Each row has a name. Each piece below is followed by the name of the row it came from, unless a question asks for something else. Each question is about the rows just above it.

Columns, left to right: G T Z N
Letaf: 36.3 8.8 76.7 74.1
pupog: -1.4 89.6 35.2 60.8
zem: 36.3 8.8 -4.4 4.5
Rane: -3.2 3.5 22.8 31.4
The next entry after -3.2 3.5: -> 22.8
Which row holds these entries in another order? 74.1 76.7 8.8 36.3 -> Letaf
which: 8.8 76.7 -> Letaf

Columns, left to right: E U Q K L B P F X
pupog: 22.9 -29.0 -3.3 6.8 6.4 -12.6 -31.6 -19.9 34.8
telem: 6.4 -31.6 -5.8 -3.3 46.6 -20.1 -12.6 13.7 6.7
bimu: 16.7 36.9 -12.5 -62.2 48.7 -19.3 69.8 48.1 55.2
Letaf: 66.6 8.4 68.6 -67.6 -10.5 -17.4 59.3 31.0 75.5
nadu: 8.4 59.3 -10.5 -67.5 66.6 -17.4 68.6 31.0 75.5
pon: -23.9 77.8 -39.3 -43.4 63.9 -4.0 81.5 65.8 62.5
-67.6 -17.4 -10.5 8.4 31.0 59.3 66.6 68.6 75.5 is which row reordered? -> Letaf
which: 59.3 31.0 -> Letaf
Put 75.5 8.4 59.3 -10.5 -67.5 66.6 -17.4 68.6 31.0 back in order: which row is it? -> nadu
Which row holds 68.6 -67.6 -10.5 -17.4 59.3? -> Letaf

Columns, left to right: Y C W J
pase: 19.7 -31.3 82.6 96.1
pon: 23.7 -16.8 62.3 87.3
Vufed: 71.6 -46.6 41.0 71.0
dage: 71.6 -46.6 46.7 50.0
bimu: 50.3 -12.5 21.9 37.2
zem: 34.7 4.5 18.4 15.2
Rane: 47.0 23.6 -25.9 19.9
telem: 12.4 16.0 -16.5 -14.8
rodip: 36.2 18.8 -39.4 -27.4
Letaf: 34.7 4.5 -12.4 -62.7
nadu: 34.7 4.5 -45.1 -75.7
Which column holds 71.0 50.0 37.2 15.2 19.9 -14.8 top down? -> J
which: 71.6 -46.6 41.0 71.0 -> Vufed
Which column holds this, read top down? -46.6 -46.6 -12.5 4.5 23.6 16.0 18.8 4.5 4.5 -> C
which: 34.7 4.5 -12.4 -62.7 -> Letaf
The row with -31.3 82.6 is -> pase

Columns, left to right: R V M D A S H
bimu: 36.8 79.3 -0.9 -59.3 39.2 11.0 -15.7
rodip: -25.0 59.6 73.6 50.2 43.2 -69.1 57.7
dage: -33.1 -6.1 74.0 22.0 45.3 -94.9 32.2
telem: -25.0 59.6 -5.9 -59.5 5.9 -32.6 -49.8
pase: 1.2 -61.7 7.7 67.1 -18.2 22.4 38.0
Where do -25.0 59.6 -5.9 -59.5 5.9 -32.6 -49.8 appear? -> telem
Which column holds -25.0 -33.1 -25.0 top down? -> R

Columns, left to right: Toli bozuf Zufig pir fom Ker Zilov Mubuz lenit lor
Rane: 43.6 5.1 12.0 20.5 -13.1 23.3 -77.1 6.7 0.7 6.8
pase: 17.0 -10.3 12.7 2.8 21.6 37.5 -24.1 16.4 -14.3 9.7
pon: 6.8 0.7 5.1 20.5 -77.1 23.3 43.5 12.0 6.7 -13.1
bimu: 8.3 -4.1 21.9 0.3 10.0 2.4 35.8 -40.1 -18.7 19.8
dage: 25.0 -30.6 24.7 -1.2 -7.5 -18.8 -36.9 8.6 -14.7 14.6
Vufed: 32.0 -12.0 33.5 16.1 -13.5 49.5 58.3 -4.6 -21.7 11.0
Letaf: 25.0 -30.6 24.7 16.1 -13.5 23.3 -77.1 6.7 14.3 -11.6
Which row holds these entries in another order? 6.8 0.7 6.7 -77.1 23.3 -13.1 20.5 12.0 5.1 43.6 -> Rane
Which column holds -13.5 -13.5 top down? -> fom
-18.8 49.5 is in which column, read top down? -> Ker
What is the next entry after 5.1 20.5 -77.1 23.3? -> 43.5
which: 32.0 -12.0 33.5 16.1 -13.5 49.5 58.3 -4.6 -21.7 11.0 -> Vufed
Which column holds this, read top down? 8.3 25.0 -> Toli
Put -36.9 -30.6 -18.8 -14.7 -7.5 -1.2 8.6 14.6 24.7 25.0 back in order: which row is it? -> dage

Columns, left to right: kamub Taz Zod mupe
telem: 64.6 -6.4 -0.9 -25.6
pon: -0.9 -25.6 -0.9 -6.4
dage: -4.1 30.9 -4.1 -5.4
pupog: 5.7 -4.1 30.9 45.3
bimu: 24.3 -36.7 24.3 -37.7
Rane: -1.8 -29.3 -1.8 30.9
nadu: 0.6 -6.4 0.6 -6.3
zem: 76.7 -5.4 76.7 -36.7
Vufed: -2.4 -6.3 -2.4 -29.3
rodip: 28.0 31.2 28.0 -83.0
30.9 -4.1 is in which row? -> dage
which: 76.7 -5.4 76.7 -36.7 -> zem
The row with -25.6 -0.9 -6.4 is -> pon
Where do -5.4 76.7 appear? -> zem
Which column holds this, read top down? 30.9 -4.1 -36.7 -29.3 -> Taz
which: 24.3 -36.7 24.3 -> bimu

Columns, left to right: pumu Vid fud tove
Letaf: 18.9 -37.8 48.9 -33.6
zem: 32.0 -26.9 74.3 29.1
rodip: -40.6 -19.7 -17.9 8.4
pon: 64.4 35.4 -17.9 8.4
Vufed: -35.0 38.1 49.1 -27.0
nadu: 1.3 22.4 -45.1 38.5
bimu: 56.1 -54.2 54.6 2.1
Rane: -29.4 16.9 86.5 5.0
pupog: 64.7 -40.5 -19.7 29.7
telem: -35.0 38.1 49.1 31.3
38.1 22.4 -54.2 16.9 is in which column, read top down? -> Vid
The next entry after -40.5 -19.7: -> 29.7

Columns, left to right: Zalo pofi gilod rif pem
dage: -0.7 -18.2 8.0 12.3 7.4
pupog: 4.8 -8.7 5.2 8.1 8.3
zem: 1.0 -18.2 8.0 37.4 4.0
pase: 4.8 -8.7 5.2 8.1 1.7
Vufed: 4.7 -14.3 0.9 69.6 2.6
pon: -0.7 -17.5 5.3 -0.1 7.4
Give the next entry after -0.7 -17.5. -> 5.3
Which row holds 1.0 -18.2 8.0 37.4 4.0? -> zem

Columns, left to right: mefa tis tigob gadab Tof Voz vom sefuz nuvut tekud
rodip: -81.0 41.2 -61.0 43.4 -4.6 41.2 -11.6 -22.3 -50.5 -36.5
dage: 10.2 13.7 -81.0 41.2 -61.0 43.4 -4.5 41.2 -11.6 34.7
zem: -17.9 -25.1 50.7 50.0 59.1 29.7 -59.0 85.2 36.1 20.9
which: -81.0 41.2 -61.0 43.4 -4.6 41.2 -11.6 -22.3 -50.5 -36.5 -> rodip
The next entry after -81.0 41.2 -61.0 43.4 -4.5 41.2 -11.6: -> 34.7

Columns, left to right: kupim seko Bofaz zat zak Lemo goti
zem: -24.2 55.9 -14.3 57.2 -11.9 -62.4 32.9
pase: -14.4 57.2 -11.8 55.9 -24.2 32.9 -62.4
nadu: 55.9 -24.2 -62.4 57.2 -11.9 -14.4 32.9
Which column holds this, read top down? 32.9 -62.4 -> goti
Put 32.9 -62.4 -11.9 57.2 -14.3 55.9 -24.2 back in order: which row is it? -> zem
Put 32.9 -14.4 -11.9 57.2 -62.4 -24.2 55.9 back in order: which row is it? -> nadu

